In the rows, zero is written as 128.
A single turn carries every row of the set below to another of its rows. Some are shown first; where does it send the rows asked next?
buber: [130 173 139 114 166 153 160 135 145 136 142 119 119 129]
gorot: [123 162 127 129 138 110 120 181  92 142  89 119 121 133]
sedu: [125 116 142 125 130 135 119 130 102 112 149 138 132 126]
Kon: [139 153 127 164 155 121 147 129 138 182  86 143  82 150]
Tabur: [113 169 119 122 148 147 144 130 117 114 146 122 149 135]
tugef: [131 112 164 118 141 130 133 120 120 124 156 143 115 130]
besup: [139 161 157 120 155 111 138 177 123 164  90 121  92 132]
gaz: [132 160 101 172 145 125 132 143 116 167  79 136  99 147]
lav: [106 134 175 119 136  75 136 123 105 147 124 145 129 156]
pabob: [131 148 155 153 144  87 162 105 144 171 111 136 100 167]
zudu: [149 130 142 122 149 155 127 159 122 128 132 125  99 110]
Pined: [111 144 134 161 127  78 146  99 116 151 115 139 133 174]
mot: [124 141 145 161 149 101 151  99 134 178 104 156  94 163]
kodo: [136 127 128 126 134 149 116 155 101 114 134 128 122 116]
lef: [137 173 103 165 140 114 137 156 119 158  82 112 109 149]
midoz: [115 149  98 173 130 110 124 123  99 154  91 145 124 158]
Mevop: [127 145 186 113 154  91 151 140 131 165 112 137  96 145]
Nifo: [120 164 149 112 161 140 163 115 144 132 156 129 130 138]
ludu: [146 165 135 155 152 110 158 140 146 176  90 120  86 152]
leb: [117 158 101 169 123  95 130 129 101 142  97 123 137 163]
Dus: [104 145 138 129 125  88 118 148  82 131 108 133 145 149]
Lal: [125 177 118 120 158 158 149 144 130 125 139 115 133 127]
bopa: [145 121 164 116 151 143 137 139 133 134 144 135  96 118]
rafo: [111 137 124 168 133  97 136  96 111 160 107 157 121 168]
Toz: [111 161 136 117 151 137 153 110 127 119 157 130 146 142]

gorot moves to lav
sedu moves to bopa
mot moves to gaz
Now find these:
Lal moves to Toz
Pined moves to ludu

A single turn carries every row of the set below to another of its rows. Some are shown first; where does it send the rows asked next?
gam: [164 129 167 131 141 139 109 115  96 121 140 148 147 190 127 129  99 167
 123  84 130  98 115 185 118 160 131 177]
gude: [136 121 144 164 157  94 147 169 108 138 141 131 131 164 159 112  90 121
 101 141 148 107 175 131 103 146 130 117]
virip: [134 125 138 150 158 113 160 170 123 100 129 145 122 184 161 112 103 129
  94 125 121 113 142  99 125 157 163 139]
Dafi: [146 124 141 142 158 123 164 166 122 104 128 142 126 188 167  94 101 122
  94 131 128 114 145 118 134 150 180 141]
pem: [172 126 154 134 130 129 110 124 117 132 122 156 143 178 133 123  96 171
 125  87 128  90 109 184 115 155 129 177]
mik: [142  93 145 140 154 113 180 155 111 112 118 141 139 158 173 106  81 126
 106 138 127 124 157 118 132 161 153 156]
zer: [147 130 142 156 153  90 144 175 115 128 145 126 141 157 156  98  98 123
  85 135 153 103 172 142 110 144 132 123]
mit: [119 131 193 129 123 162 124 163 106 125 139 146 165 125 117  95 130 137
 126  76 142 102 124 121 128 187 125 137]
zegus: [136 131 157 132 158 101 145 163 123 136 133 109 136 155 164  85  75 123
  74 137 153 106 155 126 110 143 135 132]
Muni: [148 138 178 114 128 108 125 120 145 124 125 114 125 158 151  91 102 146
 158 146  86 105 110 176 116 153 139 105]
bet: [165 130 146 137 137 132  99 129 102 110 136 148 146 183 138 123  95 156
 121  91 136 103 106 187  97 149 122 184]
dulo: [172 131 153 141 126 132 113 127 104 118 147 163 147 183 122 118  88 162
 120  99 123  94 115 183 114 152 130 180]
Fur: [148 128 178 107 125 118 122 133 141 117 133 106 129 149 161  87 123 148
 166 155  95 109 108 166 113 150 136 117]
bovun: [125 120 198 122 119 162 123 151  97 127 149 147 153 134 131  93 143 133
 132  89 151 112 136 123 113 188 124 132]
zug: [116 129 171 108 133 140 151 151  61 117 135  95 144 148 135 132  64  96
 152 108 124 110  96 142 113 140 156 109]
lanev: [144 128 166 123 128 113 128 133 150 123 123 106 152 143 155  88 114 144
 166 144  86 111 102 174 122 155 139 112]
lemun: [152 127 154 129 166 106 144 162 121 132 129 117 123 153 155 100  70 141
  82 146 155  97 151 110 110 143 133 135]
Nudo: [123 121 199 124 122 158 137 158  89 124 145 147 151 134 104 102 133 133
 120  91 152  98 131 129 122 184 111 132]
nufen: [110 131 160 113 129 148 130 157  62 111 129  95 156 153 129 124  72 104
 158 113 135 104 108 149 119 129 156 107]
suna: [122 124 204 112 120 162 128 149  99 120 159 147 160 126 113 114 133 133
 122  85 143 109 136 130 118 179 124 120]
vela: [104 140 172 113 132 147 147 159  63 122 114  99 158 146 130 137  83  99
 151 112 122 105 106 143 115 130 152 111]
vuga: [123 139 169 106 134 138 133 150  58 102 126  98 159 145 140 131  69  95
 149 105 132 116 107 148 102 129 157 123]
noban: [120 126 191 121 105 162 121 161  92 135 148 157 153 134 116 113 122 143
 117  83 147  92 134 116 121 179 122 139]
Zage: [165 119 142 134 128 138  99 128 110 117 136 146 146 178 133 117  82 169
 131  92 143  88 112 186 119 152 127 177]
voliz: [146 123 158 110 115 114 126 125 135 135 128 104 139 155 154 104 107 143
 161 151  86 106 103 172 117 144 134 106]
pevod: [121 137 184 103 140 136 144 147  56 111 131  89 153 154 134 139  79 111
 159 110 125 107 105 160 119 136 156 118]
debot: [140 100 145 140 152 120 181 173 108 110 128 136 128 163 180  98  95 121
 102 128 142 118 152 129 143 161 160 156]
Batov: [143 130 177 102 126 120 126 120 151 117 144 112 137 149 151 105 115 149
 155 140  87 113 106 181 117 150 128 112]

Batov moves to pevod
Zage moves to lanev
Nudo moves to dulo
Now find these:
virip moves to lemun
pem moves to voliz
bet moves to Fur
zer moves to Dafi

